In the rows, zero is written as 128.
One turn moves each row of this set onto another row. After a few examples, where does it send each row asked below?
J_774: [147 135  75 139 105 120 128 145 112 117 150 128 114 153 170 138 156 138
 115 123 119 135 107 139]
J_593: [182 147 104 148 129 123 150 103 147 118 140 156  99 111 156 114 123 135
 136 147 101 122 133 123]
J_19: [158 129 103 138 127 123 140  92 143 107 135 134 133 122 158 153 142 131
 107 124 128 124 132 100]
J_972: [142 138  75 149 122 127 149 130 143 121 124 148 148 138 162 132 137 171
 113 111 117 107 136 129]
J_388: [140 138 114 137 101 144 123 110 130  99 115 113 136 124 150 142 134 138
 138 111 103 137 159 149]
J_910: [158 124  99 153 134 102 120 123 132 131 117 121 123 146 127 134 135 123
 106 102 114 124 114 145]
J_95: [182 139  90 135 116 152 129 139 141  96 132 120 107 126 183 124 125 145
 128 111 105 133 112 108]
J_3: [179 133 126 133 112 100 137  94 119 143 147 129 110 115 163 126 134 143
 116 130 106 132 128 131]
J_64: [142 114 101 155 112 106 139 128 177 143 152 129 128 152 150 115 139 120
 118 127  92 148 181 122]
J_906: [138 121 130 143 113 151 114 141 160 128 113 117 131 139 153 126 117 159
 103 126 108 150 141 117]
J_43: [147 137  90 161 107 130 116 134 111 117 137 120 119 146 180 150 143 139
  97 124 116 133 117 125]
J_90: [134 130  93 153 105 122 111 144 174 145 145 124  89 127 171 113 116 130
 117  97  72 153 134 141]
J_371: [160 121  80 167 117 115 125 125 129 116 143 126 125  97 180 131 160 136
 124 100 127 141 149 115]
J_431: [120 131  84 149 138 130 118 129 142 119 127 140 123 132 148 128 131 127
  84 130 109 165 156 135]
J_461: [137 136 100 152 104 128 107 148 169 140 140 124  90 123 184 115 106 146
 123 104  78 147 131 141]
J_206: [140 116 111 150 118  97 135 123 165 134 158 133 127 148 161 106 116 123
 124 127  93 128 188 117]
J_862: [147 116  67 167 113 104 141 118 131 118 144 141 124 119 150 120 134 126
 146  90 104 107 127 124]
J_966: [172 120  97 149 135 128 161 140 110 125 132 148  97 114 175 125 116 115
 125 121  86 134 129 119]
J_525: [132 145  85 133 119 113 120 144 135  97 121 122 118 111 151 113 132 117
 141 105 106 112 148 144]
J_376: [173 127  74 152  87 116 135 114 124 110 140 109 115 149 162 128 130 143
 154 117  85 125 123 123]
J_904: [136 146  93 146 108 117 138 143 125 120 117 112 130 112 156 130 136 128
 139 115 129 156 166 138]
J_327: [180 139 126 133 111  98 132  96 119 144 148 133 107 116 164 117 127 139
 115 133 101 131 131 135]
J_978: [186 123 114 149 129 121 144 125 112 133 143 144 128 118 172  95 125 149
 115 101 100 134 161 135]
J_768: [138 116  93 138 119 108 137 124 176 111 149 148 121 152 163 113 133 136
 111 135  72 141 179 117]
J_932: [164 119  96 123 136 126 136 137 139 102 112 125 126 130 151 155 150 141
 103 113  88 139 115 131]
J_385: [178 145  82 154 120 111 131 150 134 107 114 118 136 150 144 110 120 163
 111 111  93 146 126 121]
J_256: [179 118  95 138 106 134 131 112 144 121 123 104 128 120 183 148 150 159
 137 111 100 125 151 122]
J_413: [143 113 107 152 118 109 129 120 179 128 148 139 119 161 157 110 136 126
 114 136  94 136 183 122]
J_821: [139 117  99 132 119 116 151 117 175 114 157 143 121 137 166 126 127 134
 127 144  79 142 181 113]
J_919: [130 122 112 148  93 131 118 120 179 135 158 134  99 123 161 127 136 142
 121 108  81 166 127 144]
J_527: [143 113 103 150 116 103 137 128 163 138 150 127 124 168 157 120 133 114
 124 138  98 134 182 127]
J_354: [183 144  99 147 128 127 150 102 146 109 141 151  97 116 159 113 123 144
 134 144  98 117 128 120]
J_874: [127 128 105 153 100 116 115 138 164 151 141 131  87 126 175 121 109 140
 114 106  81 162 129 135]
J_987: [128 117 115 142  95 125 123 132 172 142 149 138  85 126 167 124 127 143
 127 112  88 168 120 138]
J_171: [137 144 110 139  85 114 126 137 127  86 127 111 128 125 145 125 123 134
 147 127  98 128 132 114]
J_856: [185 124 122 142 126 118 145 128 116 134 141 148 129 118 173  98 120 145
 117 106  91 135 160 132]
J_232: [144 119 109 115 110 123 109 139 147 110 139 115 114 166 138 107 134 132
 112 139  92 133 127 131]
J_611: [170 134 100 160 128 124 134 135 152 100 130 137 130 129 132 120 156 152
 119 121 134 154 120 122]
J_31: [158 128  97 147 117 136 138 141 151 122 127 133 140 153 164 125 142 165
 126 116 122  91 130 122]
J_190: [175 122 103 148 132 136 158 137 115 123 134 154  97 113 176 123 118 114
 126 125  84 141 133 123]
J_564: [161 146  85 152 112 118 129 107 120 130 150 135 129 130 154 108 125 147
 118  87 135 147 121 139]
J_34: [171 120  78 122 126 112 154 137 116 127 131 119 132 158 162 121 123 123
 126  99 100 115 140 122]
J_284: [133 126 116 143 102 125 118 122 168 142 165 131  85 114 171 119 125 135
 135 112 102 163 130 148]
J_695: [132 117  99 137 115 102 138 125 168 107 151 142 129 139 169 132 135 129
 108 144  75 137 172 106]
J_578: [137 119  96 142 107 107 138 131 184 115 151 134 124 143 161 121 132 129
 113 136  66 141 167 103]
J_591: [133 127 105 149 101 127 119 135 153 133 154 128  89 122 185 120  97 137
 126 105  69 158 135 137]
J_651: [125 124 112 149  95 132 122 125 170 134 159 146 100 122 164 120 129 150
 133 105  97 164 121 151]
J_907: [118 134  77 124 122 111 135 148 158 132 132 144 116 135 129  99 122 145
 120 122 108 141 120 137]

J_31 turns into J_774
J_354 turns into J_966
Now these:
J_171 turns into J_525
J_371 turns into J_256
J_874 turns into J_413
J_34 turns into J_564
J_385 turns into J_910
J_578 turns into J_90
J_527 turns into J_651
J_431 turns into J_906
J_821 turns into J_591
J_190 turns into J_856

One turn moves each row of this set onto another row. After a few examples, where does it send each row asked below?
J_52: [135 119  89 108 134 107 144 182 156 151 115 122 158 116 127 128  94 136
 124 141  90 145 139 153 130 116 149 118 119 147  92 128]
J_928: [134 134  94  98 137 107 121 166 162 160 124 108 137 118 123 118  96 127
 122 131  92 142 139 167 154 140 141 133 105 170 109 118]
J_990: [145 149 119  92 135 133 154 170 160 163 126 105 148  97 140 127 119 129
 120 132  99 139 134 150 165 122 132 114 137 134 124 114]
J_999: [122 112 145 131 163 109 150 111 150 134  90 102 145 130 152 108 146 124
 146 132 133 126  99 142 140 131 131 168 112 121 130 148]
J_798: [130 105 120 126 168 108 144 124 149 141  84  96 144 134 159 110 158 118
 152 132 133 121  97 145 152 127 131 163 121 121 125 156]
J_885: [136 135  95  82 154 109 117 154 164 155 126 112 137 109 122 116 102 145
 115 134  93 130 130 167 159 132 141 134 119 159 104 131]
J_326: [116 105 130 143 142 100 153 139 127 135 104 119 140 137 156  91 154 131
 160 136 144 127 115 154 138 127 131 166 106 130 124 125]
J_430: [116 113 142 140 147 104 157 117 137 145  96 120 131 142 144  99 144 125
 155 136 138 130 109 147 129 132 126 157  94 131 138 129]
J_831: [140 123 104  84 121 112 147 163 132 138 143 100 147 113 141 144 104 124
 121 131 104 132 127 163 158 115 155 122 119 164 146 127]
J_915: [123 107 118 132 145 101 153 135 126 153  93 122 128 146 149  99 160 120
 168 139 138 125 114 151 140 130 130 147  95 132 139 130]
J_691: [144 147  87 102 116  86 144 138 149 143 105 107 120 101 129 125 100 119
 118 124 133 140 108 139 168 136 125 117 112 155 142 135]
J_314: [144 133  86  87 151 112 116 156 168 146 115 104 141 112 133 125  92 146
 129 127  95 140 140 161 145 129 139 140 109 171  96 121]
J_965: [117 107 119 142 157 102 133 110 156 125  91  96 158 125 159 106 153 134
 149 140 125 125 101 149 146 126 127 164 124 117 133 134]
J_151: [132 117 149 128 157 104 160 115 149 127  88 107 147 130 157 116 148 124
 165 128 135 134 123 137 125 130 135 166  92 135 124 125]
J_293: [154 142  81  98 120  88 144 135 153 131  93 109 121  99 140 135  94 133
 137 119 135 147 119 136 148 129 125 123 105 162 131 121]
J_68: [142 116  89  90 126 119 139 158 136 130 130  87 150 111 151 150  91 132
 132 126 106 138 125 157 144 109 148 133 121 168 140 129]
J_891: [155 148  93  84 133  85 142 127 159 126 100 108 128  90 138 134 105 136
 122 124 133 133 107 137 167 128 131 123 121 151 129 138]
J_172: [129 112 142 134 150  94 156 137 141 120  98 111 154 126 167 107 159 121
 162 128 138 131 126 145 139 129 140 176 103 131 114 122]
J_581: [142 120  94  77 133 117 138 153 130 129 137 100 144 109 145 144 100 148
 126 134 109 123 119 161 151 101 150 126 128 160 141 134]
J_396: [130 117 129 137 145  88 151 120 155 118  92  98 164 123 165 121 158 118
 164 133 121 135 131 145 137 136 138 162  96 132 130 109]
J_841: [149 140 102  86 142 136 145 161 153 150 116 114 143  95 148 129 111 163
 138 137 107 137 137 147 142 106 126 115 134 135 114 107]
J_668: [143 114 126 120 160  95 157 133 146 130  81 104 148 131 167 123 164 113
 173 127 132 132 130 141 135 129 142 161  91 136 119 126]
J_742: [119 105 132 143 155 106 145 136 141 129  98 102 152 129 164 100 152 123
 150 132 137 125 106 145 146 128 134 179 122 123 120 141]
J_713: [138 121  96 100 145 106 141 176 161 143 115 121 161 109 130 133  98 142
 123 141  89 141 135 153 136 114 152 124 124 143  89 137]
J_144: [131 120  95 107 139 107 143 180 158 153 120 121 155 113 122 125  97 133
 115 141  87 139 131 154 142 119 151 121 129 142  99 137]
J_163: [139 134  93 111 125 145 145 172 157 164 113  96 146 105 147 129  98 135
 133 129 103 150 134 146 143 119 120 121 133 142 126 110]
J_377: [110 113 123 142 137  90 147 120 137 137 106 121 144 134 146  93 158 132
 156 146 127 125 116 153 143 132 130 144 102 125 145 112]

J_831 turns into J_581
J_52 turns into J_144
Now these:
J_326 turns into J_742
J_915 turns into J_798
J_885 turns into J_314
J_396 turns into J_377
J_293 turns into J_691
J_999 turns into J_151
J_163 turns into J_990

